D: rows in several groups, each row roughly a mix of its group's directions
D (116 x 11)
[[ 18 -16   5  -4  12  -3  -5 -18  13 -21 -23]
 [ 13  -4 -21  -9 -11  -4  -8 -17 -17 -29   6]
 [-20   4  -4   1 -10   0   7  18 -21  23  21]
 [  1  -1 -26 -14  -2 -11   0   5 -29 -20   8]
 [-27  14   3   3  -1  -2  15  19  -9  23  13]
 [  6   0 -27  -3 -18 -14  -2   9 -26 -14   7]
 [ 11 -21  -5   4  22  11 -21   3  17 -19  -8]
 [ -6 -20  15  11  28   5 -15  -6  20  -5  -7]
 [ -4  -1  32   6   9  10  14  -3  15  24  -8]
 [ -7  -6  20   4  26   5  -3   8  25  17 -14]
 [  7   4 -16   3 -31  -1   1   0 -26  -6  19]
 [  7   4 -20  -4 -26  -4   2  -5 -26 -14  15]
 [ -9 -15  17  14  28   5 -14  -3  22  -4  -5]
 [ -1  11  29   3  -6  11   5  -4  21  20 -18]
 [ 14 -22 -11   0  24   4  -7   5  19 -20 -10]
 [  7   9 -24  -6 -18  -3  -1  -7 -20 -21  19]
 [  5  -8  22  10   7  13   0 -10  30  18  -9]
 [ -7   1  31  -3  -5   8  16  -3   2  25 -18]
 [ 23  -9   6   0   6   4 -15 -19  19 -17 -20]
 [-13  -1  29   0  10   2   7   2   8  25 -22]
 [  1 -11  17   8  26   7 -18 -10  21 -12  -9]
 [ -6   1  24  -3  21   4   3  -1  22  19 -19]
 [  7   3 -19   2 -28  -4   2   1 -26 -11  17]
 [-26  14   1   8  -9   1  11  19  -9  20  18]
 [-13   3  28  -3  -2   4  13   3   0  29 -18]
 [ -7   0 -22 -16  19 -24  -3   2 -13 -20   1]
 [ -9   9  31   5   0  10  10  -1  13  21 -18]
 [ -2   5  23  13   3  12   7  -1  32  18  -8]
 [ 21  -9   8   1   9   3  -9 -18  22 -18 -21]
 [ 13  15 -22   4 -18  -4  -2  -1 -13 -28  13]
 [ 16 -29  -8   2  18  14 -13   7   1 -21   0]
 [  4  22 -17 -10 -25  -7  16   7 -17   7  10]
 [-27   6  -6   2  -3  -6   9  21 -16  18  20]
 [  3 -19  -3   1  35   4  -9   7  14 -20  -1]
 [  5  -4 -26 -13  -7 -10  -1   6 -30 -19   6]
 [-15  28   9   3 -24  -5  10  -4  -7  19   8]
 [ -7   0  32   2   3   9   6  -3   2  27 -20]
 [ 14  -5 -20   0  -4  -1 -17 -13  -8 -33  10]
 [-11   5  31   9  -2   8  10   1  11  23 -18]
 [-19  10  27  -1   6   1  15   6   8  21 -19]
 [ -3  -3  27  11  13   6   4  -2  29  18 -11]
 [ -9  21   6  -2 -27  -4  12  -3 -21  19   8]
 [ 20  -9   2 -11  10  -1  -4 -19  11 -25 -22]
 [ -4 -11  22  11  29   7 -12  -4  20  -5 -11]
 [  6   5 -23  -3 -16  -5   0  -3 -26 -23  16]
 [  2  13 -28 -14 -18 -13  13  -1 -18  -8  11]
 [ -3   0  33   2 -11  17   1  -5   2  26 -12]
 [ 10 -22  -9  -6  18   9 -27  -2  -4 -22  -5]
 [  2  15 -10 -13 -26  -5  20   6 -23  14   3]
 [-14  24  14  -6 -19  -6  16  -4 -14  22   1]
 [  5  16 -18 -13 -27  -7  15  -1 -22  -2   7]
 [  3   2 -20 -15 -15  -6  -1   2 -35 -12   6]
 [  9  15 -22 -13 -29  -4  10   1 -19  -3   8]
 [ -9  16 -21  -5 -11 -21   6  13 -24 -13   9]
 [  6  -2 -19  -1 -23  -3   0  -4 -29 -16  16]
 [ 20 -12   6  -6  14   0 -12 -18  15 -19 -22]
 [  7   4 -21   4 -25  -5  -3  -6 -21 -15  21]
 [-24  10  -3   7  -9  -3  10  20 -12  22  19]
 [ 14 -28 -13  -4  22   6 -11   4   0 -23  -4]
 [  6 -21   6   2  32   8   3  12  17 -14 -10]
 [ 22  -4   6  -3   8   4  -7 -19  20 -23 -20]
 [-14  18  22   2 -16   0  12  -7  -9  27   5]
 [-10 -24  22  17  21   7 -12  -1  14   2  -9]
 [ -6  -2  32   2  21  10   3  -4  17  15 -13]
 [  8 -22  -7   4  26  12 -18   2  11 -21   5]
 [-22   8  -5   3 -12  -3  11  18 -19  20  19]
 [  2  -3 -29  -9   0 -12  -8   5 -23 -24  10]
 [  1  12 -14 -11 -26  -6  18   5 -27   5   8]
 [-25  14  -1   4 -10  -3  14  20 -14  21  13]
 [ 27  -8   8  -7  -4   5  -9 -21  12 -15 -22]
 [ -4   7 -28  -6   3  -5  -8  11 -13 -29  14]
 [ -6  -9  26  -2  16  11  -1   3  19  22 -18]
 [  8   5 -17  -5 -16   0  -4 -14 -21 -29  14]
 [-11   2  24   2  22   4   4   2  25  17 -14]
 [ -2   1  31   7   2  14   6  -8  20  24  -8]
 [ -2  27 -12  -8 -25  -8  21   4 -10  11   9]
 [ -3 -22  15  12  27   6 -18  -7  16  -6  -6]
 [  2  -2 -30  -9 -10 -13   1   5 -23 -16  16]
 [ 24 -14   0  -2   9   2 -12 -19  15 -24 -14]
 [ -2   0  29   2   9   7  15  -5  20  22 -14]
 [ 15   2 -29  -4 -10  -6  -6  -4  -7 -29  12]
 [ -8  -6  23   8  31   8  -8  -3  21  -1  -9]
 [ 23 -10  -3  -7   8  -2 -15 -17  12 -23 -19]
 [  5  -5 -32   0  -5 -14  -9   9 -15 -23  10]
 [-18 -13  25  11  29   7  -5  -2  11   4  -4]
 [ -8   2  31  -3  -2   6  12  -1   6  26 -20]
 [  4  -9 -31  -8  -1 -13  -6   4 -20 -19  16]
 [ -4  -5  25  -3  26   9  -4  -3  21  12 -18]
 [-23   9   0   4 -11   0  14  18 -15  24  17]
 [  0   1  31   6  -2  19   8  -6  16  23  -9]
 [ -1  -3  29   5  17   8  -2  -7  21  13 -21]
 [-23   6  -6   2 -11  -4  10  19 -19  20  18]
 [ 13 -24  -3  12  14  15 -21   6  18 -15  -2]
 [  6  25 -21 -17 -22  -9  16  -2 -11  -2   6]
 [-12   5  25   4   8   4  10   9  17  28 -12]
 [  0   6 -30 -11  -8 -15  -7   3 -21 -21   8]
 [-18  29   4  10 -22 -15   2   0  -3  15  12]
 [ -8  -3  26   3  17   7   5  10  15  26 -14]
 [  7  19 -25 -12 -25  -9  13   1 -14  -5   9]
 [ 23  -9   9  -4   8   4  -8 -20  14 -17 -24]
 [  2  19 -19 -12 -25  -8  18   3 -18   2   8]
 [ 14   9 -29  -3 -14  -3  -3  -2 -14 -24  13]
 [ 20  17 -13   4 -12   2 -12  -8  21 -25  -3]
 [ -9  -3  22   2  28   2   1   7  21  16 -15]
 [-24  14  -4   1  -6  -2  14  19 -16  20  18]
 [  4  -8 -21  -2 -13  -6  -5 -11 -26 -22  17]
 [-20   3  25   1   3   4  11   9   2  32  -6]
 [ 22  -8  -1 -11  10  -3  -7 -18  11 -25 -21]
 [ 14 -24  -6   7  18  19 -14   6  14 -19   0]
 [-23   1  23  10  11  -1   5  11  10  27  -9]
 [ -4  -1  25  -2   9  11   3   9  18  28 -16]
 [  6   1 -33  -4 -14 -12  -5   7 -17 -20   9]
 [ -4 -19  21   9  27   9 -16 -10  13  -6  -9]
 [  2  -2  28   8   4  10 -12  -5  20  22 -18]
 [-12  26   9  -5 -20  -8  16 -10  -5  23   4]
 [  9 -20  -8  -3  30   1  -8   3  20 -19  -9]]

which group is each row in? (one row of each group first)
[-11  -8  24   3  20   6  -1   5  22  19 -15] => (24)
[-23   8  -6   1  -8  -4  13  19 -20  19  18] => (89)
[ -1  -2  24  14   3  15  -5 -12  27  20   0] => (30)

[  4   4 -23  -1 -15 -11   2  -9 -23 -23  17] => (24)
[ -8   4  29   2  13   5   6 -12  22  22  -7] => (30)
[  2  -2 -23 -10  -9 -10   1   8 -34 -16   9] => (30)
